The rows below come in pairs that one turn or mirror swaps. Which row does each named row swap with?
gop: [  2  23  10   5   3  -9 -20 -18  -2  25  24 -28  16  23]
pena: [-15 -13  -9 -15   9 -24  -1   1 -21  20  11  33  -6  16]
Kadup: [ -9   8   1 -10   5  38  -3 -12 -12   1 -28  12   0  14]
denon: [-10  10 -28 -21 -12  14  38  -2  -5  15  40  -1  -7 -12]
Neto: [ -8  14 -17  12 -20 -49  22 -16  -9   9  20 -16   3   0]
pepof: [-10   8  -7 -32 -32   6  14  -1  -7  -2  -9  40   8 -23]
tezil: [ -6 -24  -4 -16 -36  -8 -15   0 -25  -8   5  32  13  -8]
gov: [  0 -21   1  21 -20   3  15 -20  -1  -4 -18 -36  -1  20]
rovov: [ -1   5 -18  12  -7  -5  16 -35  -9 -16 -26  19   2   0]
Vamir: [-13  17  15  20   6   9 -17   2  -8   6 -28  -4   8   7]
biga: [  2  28  -3 -23 -49   6  21 -21  12  -3  26   0   2   8]
vob: [ -8  21   5  25   8  34   1  -1 -10  13  21 -19   3 -11]
remaz: [  0   3  20  -8   4   3 -33  -8   5  17  43   7  -8  15]
vebe: [ 20  -8   5 -14 -26 -37  28  -6  -1  37  19 -21   2   9]
bevi: [  1 -13  -5 -43 -12 -13  25  -2   6  21  23 -14  -9 -30]
figu: [-16  -5  -9 -12  -1  -7 -17  20 -36  26  26  -1  -9   4]
Mub: [  6   4  28  -3  -1 -13  16  27  -2  21 -22  -7  13  26]
vef: [ -2   2  -4 -49  -3  17  -1   8  -7   3 -21 -17 -16  11]
tage: [ -8  24   4 -10 -29 -14  11 -13  16   0  30 -22  34  -6]
tugub: [ -8  -7   6   2  -3  29  24   5  28   4  -5  -4 -20 -14]

gop is swapped with pepof
vob is swapped with rovov
tage is swapped with biga
Vamir is swapped with Kadup
Mub is swapped with vef

The rows below come in pairs that one turn or mirror swaps. Which row does each named row swap with?
Vibun: [-13 -23  11   4 -30   5  27 -11  23  46  -9 -22   9  29]
datop: [ 23  27  -2 -47 -28  27  -6  -2   4  11  26 -21  14  22]
Piv: [-14  37 -11 -53 -24  -5   3   0 -18  34  -7 -24  31  25]
rimon: [ 20  26 -13 -28 -16 -21  -3  -1 -43  16  -1 -25  20  18]
Dat: [ 19  -4  18 -26 -16  32 -16 -18  33  16  21 -21   2  19]
Pur: [ 16  13 -33 -27 -17  -6 -13   7 -29  29  11  -6  44  25]
sek: [ 15  -3   8 -20   0   5  -7 -27  22  39 -14  -6 -33  22]
vazu: [ 27  30 -18 -19 -39  -3  21  -8 -18  30  25 -18  35  31]
mesap: [ -4  15 -13 -23 -45  -2  40  11 -10  41  -2 -23  25  32]
dun: [-25 -14  19 -17  -2   3 -14 -31  27  41 -15 -24   9  22]
Mam: [-21  -1 -13  18   7 -19 -16 -12  23  30   0  -1   4  37]
Fufo: [ 10 -26  18   8   5 -12 -17 -30   2  23 -10 -22  -1  15]
pifip: [ 16 -20  14  16 -17   5   6 -37  27  36  18 -17  15  28]
fufe: [-15  36 -35  -8  -8 -24  -6   8 -11  27   6  -1  16  41]
Dupo: [ 23  39 -15 -47 -15  -2   7  -5 -15  33  -8  -7 -16  24]
todup: [  4 -36  -2   7   4   2 -27 -20  14  35   3  -5  25  22]

Pur is swapped with todup
pifip is swapped with vazu
Dat is swapped with datop

